In the data rows, zero lies at 4.5, halfway between 4 and 5.
Each row in the table below has a label, given by one hidden rule.
c(2, 4, 0, 5, 0, 5, 9, 1, 0, 6, 4, 3, 2, 0, 5, 5, 2, 7, 5, 3, 2, 7, 5, 4, 2, 4, 1, 3, 6, 4, 5, 8, 4, 5, 6, 9, 3, 2, 7,
  2, 6, 5) Z156
c(6, 7, 9, 0, 0, 2, 0, 4, 6, 3, 8, 9, 6, 5, 5, 2, 4, 5, 0, 3, 5, 2, 4, 5, 5, 9, 7, 8, 5, 5, 6, 3, 1, 4, 5, 0, 4, 6, 6,
  4, 2, 6) Z49
c(7, 6, 5, 5, 4, 5, 3, 4, 7, 6, 6, 3, 9, 5, 6, 4, 6, 3, 1, 7, 6, 3, 4, 5, 5, 5, 4, 5, 4, 3, 4, 4, 2, 8, 3, 3, 4, 5, 2,
  4, 4, 9) Z797
c(4, 4, 4, 5, 5, 5, 2, 4, 4, 3, 4, 0, 3, 4, 5, 5, 4, 5, 8, 4, 5, 6, 5, 3, 4, 2, 5, 6, 6, 3, 4, 6, 6, 4, 3, 7, 4, 5, 6,
  5, 4, 2) Z156
c(2, 5, 5, 6, 7, 6, 6, 4, 3, 4, 5, 2, 4, 4, 4, 6, 6, 6, 7, 4, 3, 7, 5, 5, 4, 6, 4, 3, 6, 4, 4, 5, 8, 3, 5, 6, 4, 5, 7,
  4, 5, 3) Z49
c(5, 6, 6, 3, 9, 3, 1, 4, 5, 5, 4, 3, 6, 8, 4, 2, 6, 3, 3, 5, 5, 4, 4, 4, 5, 6, 6, 5, 5, 4, 6, 4, 0, 9, 5, 0, 5, 5, 3,
  4, 4, 4) Z797
c(3, 4, 2, 0, 5, 6, 4, 5, 7, 8, 1, 0, 6, 2, 6, 1, 5, 5, 2, 5, 4, 5, 4, 5, 5, 8, 5, 1, 4, 3, 1, 7, 6, 9, 5, 8, 6, 2, 1,
  4, 6, 3) Z895
c(1, 5, 8, 0, 3, 5, 0, 2, 5, 9, 5, 7, 9, 0, 6, 1, 4, 4, 0, 3, 4, 3, 4, 4, 4, 5, 0, 2, 4, 3, 4, 5, 4, 9, 4, 4, 5, 4, 2,
  0, 6, 5) Z162
c(5, 3, 1, 6, 5, 4, 9, 5, 3, 2, 3, 9, 0, 6, 2, 8, 3, 5, 6, 5, 4, 5, 6, 3, 4, 4, 5, 7, 5, 7, 5, 3, 6, 0, 5, 4, 2, 6, 9,
  6, 4, 1) Z156
c(0, 4, 8, 0, 0, 5, 8, 2, 2, 5, 9, 5, 6, 0, 6, 3, 2, 7, 3, 3, 4, 4, 4, 5, 5, 9, 2, 2, 6, 4, 3, 5, 2, 7, 5, 7, 5, 4, 4,
  2, 5, 4) Z156
c(3, 4, 5, 8, 2, 5, 5, 6, 4, 4, 2, 1, 2, 3, 3, 6, 4, 4, 6, 2, 5, 3, 4, 5, 5, 5, 4, 6, 4, 5, 4, 5, 8, 5, 6, 9, 4, 3, 2,
  4, 6, 0) Z162
c(4, 5, 6, 5, 9, 5, 0, 3, 7, 7, 2, 0, 5, 7, 5, 3, 4, 5, 4, 7, 3, 5, 4, 5, 5, 0, 5, 3, 3, 4, 4, 5, 5, 9, 4, 6, 6, 4, 2,
  6, 3, 9) Z49
c(8, 5, 7, 2, 0, 4, 0, 4, 4, 7, 7, 7, 6, 7, 5, 1, 6, 4, 3, 5, 5, 3, 5, 4, 5, 4, 5, 5, 5, 5, 5, 5, 0, 5, 6, 2, 4, 5, 7,
  3, 5, 4) Z797
c(4, 6, 6, 0, 0, 3, 8, 6, 3, 5, 9, 9, 3, 6, 5, 4, 4, 4, 4, 3, 4, 2, 5, 3, 3, 9, 5, 9, 5, 6, 6, 2, 0, 2, 5, 3, 3, 5, 7,
  6, 3, 1) Z59
c(2, 4, 2, 3, 0, 3, 8, 2, 0, 5, 8, 9, 8, 3, 4, 3, 3, 6, 3, 3, 5, 4, 5, 4, 4, 9, 2, 4, 5, 4, 6, 5, 3, 4, 6, 7, 2, 5, 8,
  3, 4, 0) Z156
c(5, 5, 4, 7, 6, 4, 0, 6, 5, 2, 5, 5, 2, 5, 5, 2, 5, 4, 4, 5, 4, 3, 4, 3, 5, 6, 6, 5, 4, 3, 5, 4, 2, 3, 5, 3, 3, 5, 3,
  4, 4, 9) Z797
c(7, 5, 7, 0, 8, 3, 4, 5, 7, 5, 1, 1, 6, 6, 5, 4, 4, 4, 4, 4, 4, 4, 4, 5, 5, 4, 5, 4, 5, 5, 4, 4, 1, 8, 5, 4, 7, 5, 2,
  7, 3, 5) Z59
c(5, 5, 5, 6, 8, 5, 1, 6, 6, 3, 0, 5, 5, 7, 4, 5, 6, 3, 6, 6, 5, 6, 5, 6, 5, 0, 5, 6, 4, 5, 4, 4, 6, 3, 3, 4, 6, 6, 2,
  4, 3, 8) Z797
c(5, 6, 7, 9, 6, 4, 5, 6, 7, 4, 3, 0, 7, 6, 5, 3, 5, 3, 3, 7, 3, 6, 3, 5, 6, 7, 6, 4, 4, 4, 5, 6, 8, 9, 5, 4, 5, 3, 5,
  2, 3, 9) Z797
c(5, 4, 6, 0, 3, 4, 6, 2, 4, 6, 8, 9, 4, 4, 6, 4, 2, 6, 0, 3, 4, 2, 5, 4, 3, 7, 2, 5, 4, 4, 5, 5, 4, 5, 6, 1, 3, 5, 5,
  4, 5, 3) Z156
c(9, 4, 0, 9, 9, 6, 6, 7, 5, 1, 2, 0, 0, 6, 3, 9, 5, 3, 9, 5, 7, 6, 6, 4, 5, 0, 7, 4, 3, 5, 4, 5, 5, 6, 4, 4, 3, 5, 3,
  7, 4, 5) Z797
c(8, 5, 5, 2, 6, 3, 4, 4, 3, 5, 9, 8, 2, 6, 4, 3, 6, 4, 1, 3, 5, 3, 4, 3, 5, 3, 7, 7, 6, 6, 5, 1, 0, 3, 5, 1, 3, 7, 4,
  4, 1, 8) Z59
c(5, 5, 6, 0, 2, 5, 0, 5, 6, 5, 9, 0, 6, 3, 4, 3, 7, 4, 2, 5, 4, 4, 4, 5, 5, 3, 4, 5, 4, 3, 5, 3, 0, 7, 4, 0, 7, 4, 4,
  3, 4, 9) Z797
c(7, 4, 4, 2, 8, 3, 0, 6, 7, 1, 3, 0, 3, 8, 5, 5, 5, 4, 3, 6, 6, 4, 3, 4, 6, 5, 6, 5, 3, 5, 5, 5, 5, 3, 3, 5, 6, 5, 3,
  6, 2, 9) Z59
c(2, 3, 7, 3, 4, 4, 0, 4, 5, 7, 6, 1, 5, 2, 6, 4, 5, 4, 6, 4, 2, 5, 5, 4, 5, 7, 1, 4, 6, 5, 4, 5, 8, 6, 4, 6, 2, 4, 3,
  4, 5, 4) Z162
c(8, 6, 6, 5, 9, 3, 1, 7, 7, 4, 8, 2, 7, 8, 4, 2, 6, 2, 5, 5, 5, 2, 4, 5, 6, 3, 6, 6, 4, 5, 5, 1, 0, 7, 4, 1, 3, 6, 2,
  7, 3, 7) Z797
c(5, 5, 3, 4, 1, 5, 6, 3, 4, 3, 2, 4, 3, 4, 4, 5, 5, 5, 6, 4, 4, 4, 5, 4, 4, 2, 5, 4, 5, 4, 5, 5, 9, 4, 4, 2, 4, 3, 5,
  3, 4, 7) Z49
c(0, 4, 5, 4, 3, 6, 5, 5, 3, 4, 0, 4, 6, 0, 4, 5, 4, 4, 9, 6, 5, 4, 5, 4, 5, 0, 5, 3, 4, 4, 2, 5, 8, 4, 4, 9, 5, 2, 4,
  4, 4, 0) Z162
c(2, 5, 6, 4, 8, 6, 2, 3, 7, 5, 0, 1, 4, 3, 5, 4, 5, 4, 3, 5, 5, 4, 4, 5, 5, 7, 5, 2, 4, 3, 2, 4, 3, 9, 4, 5, 6, 3, 4,
  4, 6, 2) Z162
c(7, 5, 1, 4, 3, 4, 7, 4, 4, 3, 9, 7, 6, 4, 4, 2, 7, 4, 3, 4, 4, 5, 4, 4, 5, 6, 6, 7, 4, 5, 5, 3, 4, 3, 6, 3, 3, 6, 4,
  6, 4, 9) Z797
c(7, 5, 2, 9, 9, 5, 5, 6, 5, 3, 0, 0, 3, 5, 3, 5, 5, 3, 8, 6, 5, 5, 5, 6, 5, 4, 5, 6, 3, 5, 3, 6, 8, 7, 1, 5, 5, 3, 2,
  8, 5, 8) Z162
c(6, 4, 0, 9, 8, 6, 5, 6, 5, 4, 3, 5, 2, 9, 3, 7, 3, 5, 7, 5, 3, 8, 6, 5, 5, 1, 6, 3, 4, 5, 4, 7, 8, 2, 3, 8, 4, 4, 2,
  6, 4, 6) Z156
c(6, 5, 7, 0, 2, 3, 5, 4, 5, 6, 7, 7, 4, 3, 5, 6, 5, 6, 3, 4, 5, 4, 4, 4, 5, 9, 4, 6, 5, 5, 6, 3, 4, 0, 5, 0, 3, 4, 5,
  4, 5, 7) Z156
c(6, 5, 2, 8, 6, 4, 5, 6, 3, 4, 6, 5, 6, 7, 4, 5, 4, 5, 5, 3, 6, 5, 5, 5, 4, 3, 7, 6, 4, 5, 5, 3, 6, 1, 4, 3, 6, 3, 2,
  3, 4, 6) Z156
c(0, 4, 6, 2, 3, 6, 5, 4, 1, 8, 5, 9, 9, 0, 4, 1, 2, 6, 3, 4, 3, 6, 5, 4, 3, 9, 2, 5, 6, 4, 4, 6, 6, 5, 4, 4, 3, 3, 5,
  2, 7, 0) Z895
c(5, 7, 7, 2, 7, 5, 6, 4, 6, 6, 5, 7, 7, 6, 5, 2, 5, 3, 4, 3, 6, 5, 3, 5, 5, 4, 5, 5, 4, 4, 4, 2, 2, 0, 5, 0, 5, 5, 2,
  5, 3, 7) Z797
c(3, 5, 5, 4, 0, 5, 8, 3, 5, 7, 9, 7, 9, 3, 5, 4, 3, 5, 2, 4, 4, 5, 5, 3, 5, 9, 4, 2, 4, 4, 4, 5, 6, 3, 5, 9, 4, 5, 2,
  1, 5, 0) Z895
c(6, 5, 6, 2, 4, 3, 9, 6, 5, 3, 6, 2, 0, 3, 5, 2, 4, 4, 2, 4, 5, 4, 5, 5, 5, 2, 4, 5, 3, 5, 5, 4, 3, 0, 4, 7, 4, 5, 7,
  5, 5, 4) Z162
c(4, 5, 5, 5, 5, 3, 6, 4, 3, 3, 6, 9, 3, 2, 4, 4, 5, 6, 4, 4, 4, 5, 5, 4, 4, 3, 4, 5, 6, 6, 6, 2, 2, 1, 5, 4, 3, 6, 6,
  4, 4, 4) Z49
c(4, 3, 2, 9, 5, 4, 9, 5, 3, 6, 1, 9, 1, 5, 4, 4, 5, 6, 8, 4, 4, 4, 5, 3, 4, 7, 4, 6, 4, 5, 5, 6, 6, 0, 5, 7, 3, 4, 9,
  6, 4, 6) Z49
c(4, 4, 2, 7, 5, 5, 9, 4, 5, 6, 1, 7, 2, 6, 3, 6, 7, 3, 3, 7, 4, 6, 5, 5, 5, 2, 8, 4, 4, 5, 4, 5, 7, 1, 5, 6, 4, 5, 3,
  5, 4, 0) Z797
c(5, 4, 3, 9, 5, 5, 2, 4, 7, 4, 3, 1, 4, 6, 6, 5, 4, 4, 5, 5, 5, 6, 4, 5, 5, 0, 6, 4, 4, 4, 3, 4, 6, 9, 4, 6, 5, 5, 1,
  5, 4, 9) Z162
c(4, 5, 2, 5, 5, 6, 3, 4, 6, 6, 4, 0, 6, 1, 6, 4, 4, 3, 4, 5, 4, 2, 4, 6, 4, 5, 5, 2, 3, 3, 3, 7, 4, 9, 3, 5, 7, 4, 0,
  5, 5, 6) Z162
c(0, 4, 4, 4, 1, 6, 9, 2, 6, 6, 3, 4, 9, 0, 5, 4, 4, 6, 8, 5, 3, 5, 5, 5, 4, 4, 2, 2, 5, 2, 4, 8, 9, 9, 4, 8, 7, 3, 0,
  0, 6, 6) Z895
c(3, 5, 8, 0, 0, 5, 4, 5, 5, 6, 6, 2, 7, 2, 5, 1, 3, 5, 0, 3, 5, 3, 3, 4, 4, 9, 4, 3, 5, 5, 4, 7, 2, 8, 6, 3, 4, 6, 4,
  4, 6, 8) Z895
c(6, 3, 3, 1, 5, 6, 9, 4, 3, 5, 3, 6, 2, 4, 3, 7, 3, 6, 9, 3, 4, 5, 5, 4, 4, 3, 3, 3, 6, 5, 6, 4, 4, 0, 4, 9, 2, 4, 5,
  5, 5, 4) Z156
c(9, 8, 8, 7, 5, 4, 0, 9, 7, 2, 2, 3, 9, 9, 6, 1, 7, 2, 0, 6, 6, 2, 3, 7, 5, 4, 4, 7, 3, 5, 4, 2, 0, 8, 4, 0, 7, 6, 3,
  5, 4, 9) Z797
c(5, 3, 4, 0, 0, 3, 7, 2, 1, 6, 7, 9, 3, 2, 5, 4, 2, 6, 3, 2, 4, 4, 6, 3, 3, 8, 5, 6, 6, 5, 4, 3, 2, 1, 7, 7, 2, 5, 7,
  2, 5, 1) Z156
c(6, 3, 4, 6, 6, 4, 8, 5, 4, 5, 7, 6, 2, 3, 4, 6, 3, 5, 3, 5, 4, 5, 5, 4, 5, 8, 3, 4, 5, 4, 5, 8, 6, 2, 4, 7, 6, 4, 8,
  5, 5, 3) Z895
c(8, 5, 5, 4, 5, 5, 2, 4, 5, 5, 4, 2, 4, 3, 5, 4, 6, 4, 8, 4, 5, 7, 5, 5, 4, 6, 6, 6, 3, 5, 4, 4, 5, 5, 4, 6, 4, 4, 5,
  5, 4, 4) Z797
c(7, 3, 0, 9, 8, 5, 6, 5, 2, 0, 0, 7, 0, 7, 5, 7, 5, 4, 9, 5, 5, 7, 5, 4, 6, 1, 6, 3, 4, 6, 6, 6, 6, 2, 4, 7, 3, 4, 6,
  5, 5, 7) Z162
c(0, 2, 1, 6, 0, 4, 9, 3, 0, 6, 4, 9, 2, 2, 3, 5, 2, 7, 9, 3, 4, 6, 6, 2, 3, 4, 1, 5, 7, 4, 5, 6, 7, 0, 6, 9, 3, 3, 8,
  2, 6, 0) Z156
c(3, 5, 3, 9, 4, 6, 6, 5, 5, 4, 0, 0, 6, 2, 4, 6, 4, 4, 9, 6, 2, 6, 5, 5, 5, 2, 6, 2, 4, 4, 4, 6, 6, 8, 4, 7, 6, 3, 4,
  8, 5, 2) Z162
c(9, 5, 5, 8, 9, 4, 2, 5, 6, 2, 4, 9, 3, 5, 4, 6, 5, 3, 4, 7, 5, 4, 4, 5, 6, 0, 6, 5, 5, 4, 4, 4, 4, 3, 4, 3, 4, 5, 5,
  7, 5, 8) Z162
c(7, 4, 6, 8, 4, 4, 1, 5, 9, 1, 5, 2, 4, 6, 3, 5, 7, 4, 7, 6, 7, 4, 5, 5, 5, 5, 9, 4, 3, 6, 5, 3, 7, 7, 4, 0, 6, 4, 4,
  7, 4, 9) Z797
c(1, 5, 7, 0, 4, 4, 3, 5, 7, 4, 9, 5, 5, 4, 4, 6, 5, 4, 2, 4, 5, 5, 4, 4, 4, 9, 2, 7, 5, 6, 6, 4, 0, 4, 6, 6, 4, 6, 7,
  3, 4, 4) Z797
c(5, 4, 1, 4, 4, 4, 9, 4, 4, 3, 8, 8, 4, 9, 4, 7, 6, 5, 6, 3, 6, 6, 4, 4, 4, 4, 4, 5, 5, 5, 5, 4, 5, 0, 6, 2, 2, 6, 6,
  6, 4, 4) Z59
c(7, 5, 4, 9, 9, 5, 5, 8, 8, 2, 0, 1, 0, 6, 4, 5, 5, 4, 5, 7, 5, 6, 6, 6, 6, 0, 7, 5, 3, 5, 5, 4, 6, 5, 3, 6, 6, 4, 0,
  6, 5, 9) Z162
c(4, 4, 0, 9, 0, 4, 7, 5, 5, 3, 2, 5, 1, 6, 3, 7, 4, 5, 8, 3, 5, 4, 6, 5, 5, 3, 5, 5, 5, 4, 4, 3, 6, 0, 4, 5, 4, 5, 5,
  7, 3, 0) Z49
c(6, 5, 5, 5, 5, 4, 0, 5, 2, 3, 6, 4, 4, 8, 4, 5, 4, 4, 8, 5, 4, 4, 4, 5, 5, 1, 4, 4, 2, 6, 4, 4, 7, 1, 5, 1, 6, 4, 6,
  6, 4, 4) Z162
c(4, 3, 0, 6, 9, 6, 9, 5, 2, 2, 1, 4, 2, 5, 3, 6, 4, 5, 7, 8, 5, 6, 5, 4, 6, 3, 5, 5, 4, 6, 4, 5, 6, 3, 4, 9, 5, 3, 6,
  6, 4, 2) Z156
c(4, 6, 9, 2, 0, 3, 4, 2, 5, 6, 9, 9, 9, 1, 5, 4, 4, 5, 2, 4, 4, 2, 3, 3, 4, 9, 4, 6, 6, 4, 5, 4, 1, 5, 6, 3, 3, 5, 7,
  4, 3, 3) Z49
c(7, 5, 6, 9, 4, 4, 3, 6, 5, 3, 0, 0, 0, 3, 4, 6, 4, 4, 6, 6, 5, 6, 6, 4, 6, 0, 7, 4, 3, 4, 5, 3, 8, 5, 3, 5, 6, 5, 3,
  9, 4, 9) Z162
The hidden rule looks at only part of the columns. Which column or columns, counting from 0, in order?
16 17 40
Here are more rows. What is the label of each one?
c(1, 3, 0, 5, 4, 4, 7, 5, 2, 5, 6, 8, 1, 4, 2, 4, 4, 5, 5, 4, 5, 5, 7, 4, 3, 1, 3, 5, 5, 5, 5, 5, 7, 0, 6, 3, 3, 5, 6,
  5, 3, 2) Z49
c(3, 5, 4, 8, 6, 4, 5, 4, 4, 4, 2, 5, 4, 6, 3, 6, 4, 5, 3, 3, 5, 4, 4, 4, 5, 1, 5, 5, 6, 5, 5, 6, 8, 0, 6, 6, 3, 4, 3,
  3, 4, 0) Z156
c(5, 5, 3, 4, 4, 6, 5, 6, 5, 2, 9, 9, 5, 3, 4, 4, 4, 5, 6, 6, 4, 4, 4, 4, 4, 3, 5, 3, 5, 5, 4, 3, 3, 2, 5, 4, 5, 5, 4,
  6, 4, 3) Z156
c(1, 3, 2, 9, 2, 6, 1, 4, 1, 6, 1, 6, 1, 2, 6, 6, 4, 4, 1, 5, 3, 7, 5, 6, 4, 9, 3, 0, 5, 4, 4, 6, 6, 4, 5, 8, 4, 4, 4,
  4, 5, 1) Z162
c(6, 4, 4, 8, 6, 5, 9, 3, 5, 5, 1, 4, 4, 4, 5, 6, 5, 4, 8, 5, 4, 6, 5, 6, 5, 0, 5, 3, 4, 3, 5, 4, 5, 3, 4, 7, 6, 4, 3,
  7, 5, 3) Z162
c(8, 6, 1, 9, 9, 3, 8, 6, 4, 1, 3, 1, 1, 9, 3, 5, 6, 4, 6, 6, 6, 4, 5, 4, 5, 0, 6, 6, 3, 6, 5, 3, 9, 4, 2, 2, 5, 7, 5,
  9, 4, 9) Z797
c(7, 5, 7, 5, 7, 4, 3, 4, 6, 4, 6, 6, 6, 5, 3, 4, 4, 4, 4, 7, 5, 3, 4, 5, 4, 4, 3, 4, 4, 5, 4, 3, 0, 2, 5, 2, 4, 4, 4,
  6, 4, 7) Z162
c(5, 4, 5, 8, 5, 4, 8, 5, 2, 2, 3, 5, 1, 8, 4, 4, 4, 5, 7, 4, 4, 3, 5, 4, 5, 5, 7, 5, 4, 6, 6, 7, 6, 5, 5, 3, 4, 5, 4,
  6, 4, 5) Z156
c(7, 5, 2, 2, 3, 4, 4, 5, 5, 3, 5, 3, 6, 8, 5, 5, 4, 5, 4, 6, 4, 3, 5, 4, 5, 3, 6, 8, 5, 5, 6, 3, 4, 4, 4, 2, 4, 5, 3,
  5, 4, 7) Z156
c(2, 5, 6, 0, 1, 7, 0, 3, 5, 6, 0, 4, 5, 1, 6, 2, 3, 5, 3, 4, 4, 7, 4, 6, 4, 9, 2, 0, 4, 2, 4, 8, 6, 6, 4, 7, 6, 3, 3,
  2, 7, 1) Z895
c(7, 5, 7, 0, 0, 3, 7, 4, 4, 3, 9, 9, 4, 4, 4, 3, 4, 5, 0, 2, 4, 4, 4, 3, 4, 9, 3, 6, 6, 5, 6, 4, 4, 4, 7, 0, 2, 6, 6,
  4, 3, 1) Z49
c(3, 5, 4, 0, 2, 4, 7, 1, 1, 7, 9, 9, 3, 0, 5, 3, 1, 7, 2, 1, 3, 3, 4, 3, 3, 9, 1, 3, 7, 5, 5, 5, 5, 0, 7, 6, 2, 5, 9,
  0, 5, 0) Z156
c(5, 5, 4, 5, 6, 6, 4, 6, 6, 3, 7, 2, 2, 6, 4, 3, 5, 3, 5, 4, 4, 4, 4, 5, 4, 4, 4, 6, 3, 4, 4, 5, 3, 5, 4, 6, 5, 4, 5,
  4, 5, 7) Z162
c(7, 5, 6, 8, 7, 7, 2, 6, 8, 4, 4, 2, 5, 9, 5, 3, 7, 3, 5, 6, 6, 5, 4, 6, 6, 2, 6, 7, 3, 5, 4, 6, 6, 7, 3, 2, 6, 4, 4,
  5, 4, 7) Z797
c(2, 5, 7, 3, 0, 5, 3, 4, 4, 7, 7, 4, 8, 0, 6, 3, 4, 3, 3, 5, 3, 6, 4, 5, 5, 9, 4, 5, 4, 4, 3, 5, 3, 8, 5, 1, 6, 4, 5,
  3, 5, 3) Z162
c(5, 6, 8, 3, 3, 3, 0, 4, 7, 4, 8, 2, 9, 3, 6, 1, 8, 3, 3, 4, 5, 2, 2, 5, 5, 5, 6, 3, 3, 4, 3, 4, 0, 8, 5, 1, 7, 5, 2,
  4, 4, 9) Z797
c(6, 4, 9, 0, 8, 5, 2, 5, 6, 5, 9, 0, 8, 5, 5, 0, 7, 3, 3, 5, 4, 2, 3, 6, 5, 7, 5, 3, 4, 4, 4, 4, 4, 6, 4, 4, 6, 3, 1,
  5, 4, 9) Z797
c(5, 5, 8, 4, 2, 5, 0, 3, 3, 6, 6, 5, 9, 5, 5, 3, 2, 5, 1, 4, 6, 4, 3, 4, 4, 6, 4, 3, 4, 4, 5, 3, 6, 6, 6, 2, 5, 3, 4,
  3, 4, 8) Z156
c(2, 3, 3, 4, 1, 6, 9, 5, 2, 4, 6, 2, 2, 3, 4, 7, 3, 5, 6, 4, 3, 7, 6, 5, 5, 3, 4, 2, 5, 4, 4, 8, 5, 0, 5, 9, 3, 3, 8,
  0, 6, 2) Z895
c(4, 3, 3, 6, 8, 6, 7, 5, 5, 5, 5, 4, 4, 5, 3, 4, 5, 6, 4, 3, 5, 4, 5, 4, 4, 2, 3, 4, 3, 5, 6, 3, 4, 0, 4, 5, 4, 4, 8,
  5, 4, 6) Z49
c(5, 4, 3, 8, 7, 6, 9, 5, 4, 5, 0, 6, 0, 3, 4, 4, 5, 5, 5, 4, 4, 5, 6, 5, 4, 5, 4, 2, 5, 5, 5, 5, 9, 5, 4, 7, 6, 4, 5,
  4, 3, 3) Z49
c(2, 2, 2, 3, 4, 5, 9, 4, 1, 6, 6, 5, 4, 3, 4, 7, 4, 6, 6, 3, 3, 6, 5, 3, 3, 8, 4, 1, 7, 4, 5, 6, 9, 6, 6, 8, 5, 4, 9,
  1, 6, 0) Z895
c(4, 4, 6, 3, 2, 4, 7, 3, 4, 6, 6, 9, 8, 4, 6, 2, 4, 4, 5, 2, 4, 2, 5, 4, 5, 9, 2, 5, 6, 3, 5, 4, 0, 9, 5, 2, 4, 5, 6,
  2, 4, 2) Z162
c(5, 4, 4, 3, 5, 4, 0, 6, 3, 3, 5, 3, 3, 3, 4, 6, 5, 3, 7, 7, 4, 4, 5, 6, 5, 6, 6, 3, 4, 3, 4, 4, 6, 4, 5, 4, 5, 5, 4,
  5, 5, 4) Z162
c(3, 5, 4, 5, 3, 3, 8, 6, 3, 6, 9, 5, 6, 6, 5, 7, 5, 6, 4, 4, 5, 2, 4, 5, 5, 8, 5, 7, 4, 4, 5, 4, 1, 4, 4, 0, 5, 4, 2,
  5, 3, 0) Z49
c(3, 3, 6, 0, 0, 3, 9, 2, 0, 4, 8, 9, 9, 1, 4, 3, 3, 6, 1, 3, 5, 4, 5, 2, 3, 7, 2, 3, 5, 5, 6, 5, 4, 4, 7, 5, 1, 5, 6,
  3, 5, 0) Z156
c(5, 6, 9, 4, 0, 3, 0, 4, 5, 4, 9, 6, 9, 8, 6, 3, 5, 6, 0, 3, 4, 1, 3, 4, 4, 9, 2, 7, 5, 5, 5, 2, 0, 4, 7, 0, 5, 6, 3,
  7, 2, 9) Z49
c(4, 4, 3, 2, 4, 4, 7, 3, 2, 5, 9, 9, 0, 4, 5, 8, 3, 5, 7, 3, 4, 4, 5, 3, 4, 0, 4, 6, 5, 4, 5, 5, 8, 2, 5, 6, 2, 4, 5,
  5, 4, 0) Z156
c(5, 4, 7, 2, 5, 3, 9, 5, 4, 5, 5, 9, 0, 2, 4, 5, 4, 5, 8, 2, 5, 3, 4, 3, 4, 5, 4, 3, 5, 5, 5, 5, 3, 3, 4, 4, 4, 4, 8,
  4, 3, 4) Z49
c(1, 5, 3, 3, 4, 5, 2, 3, 5, 5, 2, 5, 5, 0, 5, 3, 5, 4, 5, 3, 4, 6, 5, 4, 4, 3, 4, 3, 5, 5, 4, 8, 4, 3, 4, 6, 6, 4, 5,
  4, 4, 3) Z797
c(4, 5, 9, 0, 2, 5, 0, 3, 6, 5, 6, 9, 9, 3, 5, 1, 4, 5, 0, 2, 5, 3, 3, 4, 3, 9, 5, 7, 5, 4, 6, 0, 0, 6, 6, 1, 5, 5, 6,
  3, 4, 6) Z156
